Here are some points:
Array([-0.1, -0.1,  0.9,  1.0, -1.4, -0.4,  2.6,  0.7, -0.6,  1.4,  0.6])
Array([ 0.0, -1.4, -0.1,  2.2,  0.9,  3.2,  4.8,  1.3,  1.9,  4.0,  1.8])
Array([ 0.7,  0.9,  1.4,  0.3, -0.9, -0.3, -0.2, -0.8, -0.6, -0.4, -0.1])
Array([-0.1,  0.3,  0.0,  0.1, -0.1,  0.0,  0.9,  0.5, -0.3,  0.0,  0.2])
Array([ 0.3,  0.8, -0.2, -1.0, -0.6, -1.3, -1.8, -0.3, -0.2, -1.4, -0.7])
Array([ 0.5,  1.0,  0.3, -0.7, -0.3, -0.7, -1.7, -0.7, -0.2, -1.1, -0.7])
Array([-2.6, -1.9, -2.0, -0.6,  1.6,  0.7,  0.6,  2.4,  1.6,  0.3,  0.2])
Array([ 0.6, -1.1,  0.9,  2.1, -0.2,  2.1,  3.3,  0.2,  1.3,  3.1,  0.8])
Array([-0.1, -0.2, -1.1, -0.7,  0.6, -0.1, -0.6,  0.2, -0.1, -0.6,  0.2])
Array([ 0.1, -0.8,  1.2,  0.9, -0.8,  0.4,  0.3, -0.8,  0.7,  0.8, -0.6])
Array([-1.9, -1.4, -1.5, -0.7,  1.2,  0.7, -0.3,  1.3,  1.5, -0.2, -0.4])
Array([-0.2, -0.6,  0.1,  0.8, -1.0, -0.3,  2.5,  0.6, -0.8,  1.6,  0.7])
Array([ 0.2,  0.8, -0.2, -1.0, -0.7, -1.5, -1.8, -0.3, -0.4, -1.6, -0.9])
Array([-0.5, -0.6, -1.6, -0.5,  0.9,  0.0, -0.1,  0.3, -0.1,  0.4,  0.3])
Array([ 0.6,  0.8,  1.5,  0.4, -1.2, -0.4,  0.2, -0.6, -0.6, -0.2,  0.0])
Array([ 0.2,  0.6,  1.6,  0.5, -1.4, -0.5,  0.7, -0.1, -0.5, -0.1, -0.3])
Array([-0.2,  0.0,  0.4,  0.6, -0.9, -0.1,  2.1,  0.7, -0.6,  1.0,  0.5])
Array([-0.3,  0.1, -0.9, -1.2, -0.2, -1.3, -1.8,  0.2,  0.0, -1.4, -0.5])
Array([-0.4, -1.9, -0.3,  2.1,  0.6,  2.4,  4.7,  1.7,  1.7,  4.1,  1.6])
Array([-1.4, -1.3, -0.9, -0.4,  0.9,  0.7, -0.6,  0.5,  1.4,  0.0, -0.7])
Array([ 1.0,  1.0,  0.6,  0.1, -0.3,  0.1,  0.0, -0.6, -0.6, -0.3,  0.4])
Array([-0.4, -1.7, -0.2,  2.0,  0.4,  2.2,  4.2,  1.5,  1.8,  3.8,  1.4])
Array([ 0.4,  1.0,  1.0, -0.2, -0.7, -0.5, -0.8, -0.3, -0.2, -1.0, -0.5])
Array([ 0.5,  1.0,  0.3, -0.8, -0.4, -0.8, -1.7, -0.6, -0.1, -1.4, -0.6])
Here are 12 more points, each followed by its number:
Array([-0.7, -0.2,  1.8,  0.7, -1.1, -0.4,  0.2,  0.6,  1.4,  0.3, -0.6]) 0
Array([ 0.4,  0.4,  1.2,  0.8, -1.2, -0.3,  1.6,  0.1, -0.6,  0.7,  0.4]) 1
Array([-1.3, -2.7, -2.4,  0.9,  0.7,  0.9,  3.8,  1.0, -0.7,  3.2,  1.1]) 2
Array([-0.3, -1.7, -0.3,  1.9,  0.5,  2.4,  4.6,  1.7,  1.5,  3.7,  1.6]) 3
Array([ 0.0,  0.5, -0.6, -1.1, -0.3, -1.1, -1.5,  0.2, -0.1, -1.4, -0.4]) 4
Array([-1.5, -1.7, -1.0, -0.4,  1.0,  0.7, -0.7,  0.2,  1.5,  0.3, -0.8]) 5
Array([-0.4, -1.1, -1.9, -0.1,  1.7,  1.2,  1.3,  0.7, -0.2,  1.1,  0.5]) 6
Array([-0.1, -1.1,  0.0,  1.7,  0.6,  1.9,  3.2,  1.3,  1.9,  3.2,  1.1]) 7
Array([-1.4, -2.5, -1.8,  1.0,  0.0,  0.2,  3.4,  0.7, -0.8,  3.1,  0.9]) 8
Array([ 0.1,  0.4,  1.4,  0.8, -1.6, -0.5,  1.8,  0.2, -0.7,  0.8,  0.3]) 9
Array([-0.2,  0.7, -0.6, -1.3, -0.7, -2.0, -2.2,  0.2,  0.0, -1.8, -0.9]) 10
Array([ 2.0,  2.3,  2.5,  0.0,  0.0, -0.5, -3.9, -2.6, -0.5, -2.4, -1.0]) 11
Which of these numbered points is nearest to each point below, ignoring the 3 directions in which the first points spread most? Its number follows each.
Array([-0.4, -0.2, -1.6, -0.4,  1.5,  0.3, -0.1,  0.2, -0.8, -0.2,  0.1]) > 6
Array([ 0.2,  0.2,  0.9,  0.8, -1.3, -0.3,  2.0,  0.3, -0.7,  1.0,  0.5]) > 1
Array([-0.3,  0.0,  0.9,  0.9, -1.4, -0.3,  2.5,  0.7, -0.6,  1.1,  0.4]) > 9
Array([-0.9,  0.3,  1.7,  0.4, -0.9, -0.9, -0.9,  0.6,  1.3, -0.2, -1.0]) > 0
Array([ 0.8,  0.9,  1.6,  0.1, -0.9, -0.4, -1.4, -1.4, -0.4, -1.0, -0.5]) > 1
Array([ 0.1,  0.0,  0.7,  0.7, -1.2, -0.5,  1.7,  0.3, -0.6,  1.0,  0.4]) > 1
Array([ 2.0,  2.4,  2.4, -0.2,  0.2, -0.5, -4.0, -2.4, -0.4, -2.5, -0.9]) > 11
Array([ 0.5,  0.7,  1.5,  0.5, -1.3, -0.4,  0.6, -0.4, -0.7,  0.0,  0.0]) > 1
Array([ 0.0,  0.7, -0.5, -1.3, -0.8, -1.9, -2.1,  0.1, -0.1, -1.8, -0.8]) > 10
Array([ 1.5,  1.9,  1.6, -0.2,  0.7,  0.0, -3.0, -1.6, -0.3, -2.0, -0.7]) > 11
Array([-0.3, -0.8, -0.2,  1.2,  0.9,  1.7,  2.4,  1.4,  1.9,  2.6,  1.0]) > 7
Array([-0.6,  0.2, -1.9, -1.8,  1.3, -0.3, -2.0, -0.4, -0.7, -1.7, -0.6]) > 6
Array([ 1.1,  0.7, -1.2, -0.9,  0.7, -0.1, -1.3, -0.9, -0.8, -1.0,  0.4]) > 6
Array([ 2.1,  2.9,  2.2, -0.4,  0.6, -0.3, -4.3, -2.3, -0.4, -2.9, -0.8]) > 11
Array([-0.1, -0.2, -0.3,  0.3,  0.0,  0.3,  1.5,  0.5, -0.4,  0.7,  0.6]) > 3
Array([ 1.8,  1.4,  0.1, -1.2,  1.0,  0.3, -3.1, -2.0, -0.6, -2.0, -0.3]) > 6
Array([-0.4, -1.4, -2.0,  0.3,  1.6,  1.2,  2.1,  0.6, -0.4,  1.8,  0.8]) > 6
Array([ 1.7,  1.3, -0.5, -1.2,  1.4,  0.4, -3.6, -2.1, -0.6, -2.4, -0.1]) > 6
Array([ 0.9,  0.9, -0.2, -1.1,  0.1, -0.8, -2.9, -1.1,  0.0, -1.8, -0.4]) > 4
